Z495: [-16  -3  31  -8  12]
Z695: [ 47  51 -50 -48  49]
Z424: [ 47  51 -49  49  44]
Z942: [-7  5 27 -6 24]
Z636: [ 50 -49  49  47  44]
Z362: [ 47  51 -49  49 -50]
Z432: [-11  17  -9 -26 -15]
order: [ 5 24 -6 -7 27] -> Z942
order: [-50 -48  47  49  51] -> Z695
order: [-50  47  51 -49  49] -> Z362
order: [-49  44  47  49  51] -> Z424
order: [-49  49  44  47  51] -> Z424

Z712: [-15 -54 -39 -57 -28 -42   4 -28]
Z938: [-39 -57 -16 -28   4 -55 -42 -29]
Z142: [-30 -42 -28 -55 -39   4 -16 -57]
order: [-42 -28 -28 -57 -15 -54 -39   4] -> Z712
order: [-28   4 -42 -28 -57 -39 -54 -15] -> Z712
order: [-42 -29 -39 -57 -16 -28   4 -55] -> Z938
order: [-57 -55 -42 -39 -29 -28 -16   4] -> Z938
order: [-29 -42 -55   4 -28 -16 -57 -39] -> Z938
order: [-16 -57 -30 -42 -28 -55 -39   4] -> Z142
order: [-57 -54 -42 -39 -28 -28 -15   4] -> Z712

Z444: [ 4  6  8 -4 -5]
Z458: [-4  4  6 -5  7]
Z171: [-5 -4  7  4  7]
order: [ 7  4  7 -4 -5] -> Z171
order: [-5 -4  4  6  8] -> Z444
order: [-5 -4  4  7  7] -> Z171
order: [-5  4  6  8 -4] -> Z444
order: [ 8 -4 -5  4  6] -> Z444
order: [ 7 -5  6  4 -4] -> Z458
order: [-5 -4  4  6  7] -> Z458

Z764: [ -8  16  16 -12  -9 -22   7]
Z679: [-11 -19  33  39 -10   7 -25]
Z820: [-51 -13  27  11 -39  -7  31]
Z830: [ 20 -36  -1   4  23  37  24]
Z816: [ 27 -52 -13  31  11  -7 -39]
Z661: [ -9  16   7 -22  -8  16 -11]
Z907: [ 10   7  14 -27   3  -5  15]
order: [-51  31  27  11 -39  -7 -13] -> Z820
order: [ -9 -22   7  -8  16  16 -12] -> Z764

Z557: [  0  -8 -13   2  19 -28 -18]
Z375: [ 15  37 -21  -4  20 -18 -16]
Z566: [  4  23 -22 -38   0  -6  -4]
Z391: [ 11  38   8 -14  19 -23  11]
Z450: [  0  -8 -13 -20 -29  -6   2]
Z190: [ 13  24 -27 -34   0 -16  -7]
Z300: [ 19  11  11   8  38 -22 -14]
Z642: [ 16  16  15   2  46 -19 -17]
Z475: [ -4  15  20  37 -15 -21 -18]
Z225: [  0  -8 -13   2  34 -23 -17]
Z98: [ 18  21  11   0  49 -20 -17]
order: [-16  15 -18  -4  20  37 -21] -> Z375
order: [-34 -27 -16  -7   0  13  24] -> Z190
order: [ 38 -22   8 -14  11  19  11] -> Z300

Z775: [ 15 -42   6 -45  -2  57   7   5]
Z184: [ 57 -28   4 -16 -21 -31  -6  11]
Z5: [ 57   7   5  -2 -43   6  15 -45]
Z520: [-29  55  28  -3   6  -5 -17  29]
order: [ 28  -3   6  -5 -17  29 -29  55] -> Z520
order: [-45 -43  -2   5   6   7  15  57] -> Z5
order: [ 29 -17  -5   6  -3  28  55 -29] -> Z520
order: [ 15  -2   5   7 -45 -42   6  57] -> Z775
order: [-31 -28 -21 -16  -6   4  11  57] -> Z184

Z605: [ 24 -14   6 -10  20  19 -24 -28   0  38 -14  13 -13 -19  26 -20 -25  37]
Z331: [ 19 -13  38  20  37  13  25 -14   0   6 -24 -20  24  -1 -10 -25 -14 -19]
Z24: [-24 -14  25  38 -25   0 -14 -13   6 -19  37  12 -10  24  20 -20  19 -28]
Z259: [ 19 -13  38  20  37  13  25 -14   0   6 -24 -20  24 -28 -10 -25 -14 -19]
order: [ -1 -10 -25 -14 -19  19 -13  38  20  37  13  25 -14   0   6 -24 -20  24] -> Z331
order: [-28 -25 -24 -20 -19 -14 -14 -13 -10   0   6  13  19  20  24  26  37  38] -> Z605
order: [-28 -25 -24 -20 -19 -14 -14 -13 -10   0   6  13  19  20  24  25  37  38] -> Z259
order: [-19 -14 -25 -10 -28  24 -20 -24   6   0 -14  25  13  37  20  38 -13  19] -> Z259

Z496: [ -6   0   3  -1   0 -17  -7  -1   0   0   5   0  39  14  33 -19   0  38
   0  17   0 -17   0   0  18   3  -1   6   1 -14   6   0  -9   0   0  10
  25   3]
Z753: [ -1   0  -1  18  -7   0   0  33   0   0 -17  25   3 -19   0   3  -9   0
   6  10   0 -14   0  38   5   0   0  14  17  -1  39   3  -6 -17   0   6
   0   0]
Z780: [ 14  15   4 -11  -1   3   0   8   0  -1   1  17   0  10   0 -16   0   0
  -8   7 -15   0   0  39  12  38  -1   0   3   1  -4   0   8  -4  29  10
 -52 -16]
order: [ 17  -6   6   0   0   0   0  18   3 -17   0  33   5  -1   0  14 -17   0
   6   0   3   0   1  25   0  -1  -7  10  -9   0  -1  39 -14   0   3  38
 -19   0] -> Z496
order: [  3  -6   0   3  -1   0 -17  -7  -1   0   0   5   0  39  14  33 -19   0
  38   0  17   0 -17   0   0  18   3  -1   6   1 -14   6   0  -9   0   0
  10  25] -> Z496
order: [-19 -17 -17 -14  -9  -7  -6  -1  -1  -1   0   0   0   0   0   0   0   0
   0   0   0   0   0   0   3   3   3   5   6   6  10  14  17  18  25  33
  38  39] -> Z753

Z288: [-28  -1  -7 -28 -10   3  -6  -4]
Z379: [-51 -25   2 -12   5  27  -3  33]
Z272: [-47  -8   4 -21  -4  13  -5   8]
Z858: [-45 -19  17   1   1  45  14  29]
Z905: [-25  33 -51  -2 -12   2  27   5]
Z392: [-27  14  12  -2  -4  24   1  -3]
Z23: [ -2  27 -51  33   5 -25   2 -13]
Z574: [ 30 -45   1   1  14 -19  17  45]
Z6: [-45  28  34  10   2  23  -7  26]
Z525: [-19  18   9  -9  -7  36  -5 -17]
order: [-51 -25 -12  -3   2   5  27  33] -> Z379
order: [  5  27   2 -12  -2 -51  33 -25] -> Z905
order: [  5  -3 -25  33 -51  27   2 -12] -> Z379
order: [ 14 -19   1  45   1  17  30 -45] -> Z574
order: [ 45  14  29 -45 -19  17   1   1] -> Z858
order: [  9  -9  -7  36  -5 -17 -19  18] -> Z525

